(in the rows, 128 means zero)
Rotation paths and how fast each direction turns (degrees a step):
Each turn is a multiple of 5 degrees from 10 to 175, or 0.
Each row of a path follows its step; steps can be skipped.
Path 1:
step 0: [111 127 134 125 115 127 123 133 129 117 128 131 120 122 133 126 136 133
 144 126 132 133 136 120 131 121 137 138]
step 1: [131 128 124 135 119 130 137 119 129 137 115 121 118 139 112 128 138 121
 119 130 133 139 128 130 130 125 134 122]
step 2: [129 133 139 135 126 127 131 122 122 131 128 122 134 127 138 115 117 119
 127 128 110 131 134 137 125 125 111 128]
step 3: [123 117 129 132 127 130 116 131 122 141 142 124 123 120 129 134 118 144
 124 133 135 124 115 136 135 132 126 130]
step 4: [128 126 127 107 133 121 131 123 128 122 121 118 138 130 133 131 129 123
 121 134 141 113 126 120 132 121 131 133]
step 5: [121 132 122 139 120 126 124 123 144 116 127 137 128 126 147 132 131 122
 123 124 128 139 131 125 129 134 138 129]
step 6: [114 126 122 132 128 125 138 131 121 131 124 132 117 126 114 120 134 129
 131 130 139 134 145 135 127 135 117 131]
step 7: [143 128 133 136 128 128 138 133 124 137 115 118 126 122 130 119 126 129
 124 134 119 123 119 137 112 124 136 132]
step 8: [112 133 137 124 125 128 119 116 133 130 137 126 135 129 130 126 127 136
 141 138 117 119 115 134 134 129 126 126]
step 9: [131 119 113 121 119 136 122 130 130 131 116 127 133 140 126 133 119 133
 118 125 136 121 127 123 144 133 125 131]
step 10: [123 128 127 120 133 119 139 124 123 127 123 131 132 129 151 138 129 120
 130 111 132 135 132 130 119 128 126 126]
Directions:
[133 127 131 129 129 129 130 136 128 123 125 124 132 132 129 123 124 124
 127 127 127 126 130 128 132 129 129 134]	145
[133 132 126 130 131 122 130 134 126 132 132 123 127 125 130 126 127 131
 130 131 129 130 129 131 125 130 123 126]	85
[128 133 122 125 126 123 125 128 130 125 128 125 122 134 130 125 130 128
 128 130 125 128 126 124 133 128 130 125]	90
[132 135 131 126 128 128 128 127 127 127 121 133 127 126 135 129 125 127
 125 130 125 127 128 126 123 124 126 127]	135
Path 2:
step 0: [131 147 128 142 120 122 135 130 120 129 128 117 135 125 128 126 135 114
 127 111 131 139 121 122 122 128 116 133]
step 1: [133 119 124 136 131 115 117 112 123 124 122 110 127 135 134 132 130 134
 132 113 134 142 129 132 131 138 133 121]
step 2: [125 123 134 124 132 141 128 114 128 138 128 123 132 123 138 135 126 131
 137 121 153 126 136 127 131 117 117 120]
step 3: [129 140 132 138 132 122 136 125 143 137 132 128 132 129 117 130 147 122
 133 120 138 132 120 125 121 129 109 128]
step 4: [124 128 115 134 136 112 110 130 120 143 116 120 125 123 128 127 141 136
 136 122 131 136 127 130 125 138 129 125]
step 5: [131 130 126 130 118 138 121 116 123 137 117 120 127 116 134 139 132 124
 143 127 135 125 131 138 124 109 131 117]
step 6: [126 127 130 124 125 132 130 115 147 125 122 128 129 135 108 133 150 125
 138 120 129 121 130 130 131 127 120 123]
step 7: [119 131 105 120 136 121 115 139 133 138 122 129 129 126 121 123 139 127
 133 131 142 121 135 117 128 134 128 123]
step 8: [127 139 115 131 127 137 131 133 123 129 119 120 127 113 129 144 136 115
 137 135 125 131 121 124 116 118 140 120]
step 9: [125 121 124 122 122 137 132 121 125 116 112 113 128 129 114 130 142 123
 132 111 113 122 129 129 132 132 128 126]
step 10: [129 125 108 116 126 129 120 128 135 120 128 122 126 131 130 123 122 113
 131 123 143 116 141 118 134 133 124 115]
Directions:
[128 131 133 129 126 135 130 124 128 131 124 128 124 126 128 131 130 129
 123 129 126 127 125 122 129 124 125 131]	120
[129 132 130 129 130 126 130 126 130 121 131 129 130 122 121 130 130 127
 126 125 129 129 122 133 127 125 130 130]	130
[131 125 129 125 133 128 131 125 132 134 130 132 133 129 122 130 125 125
 125 128 131 126 131 125 132 128 129 126]	90
[120 129 129 130 131 128 128 134 134 127 130 129 130 128 127 127 128 130
 129 133 133 126 124 122 127 129 124 129]	90
[131 133 131 134 129 126 130 125 130 132 127 128 131 127 131 128 127 137
 129 127 131 131 131 133 129 130 124 127]	25
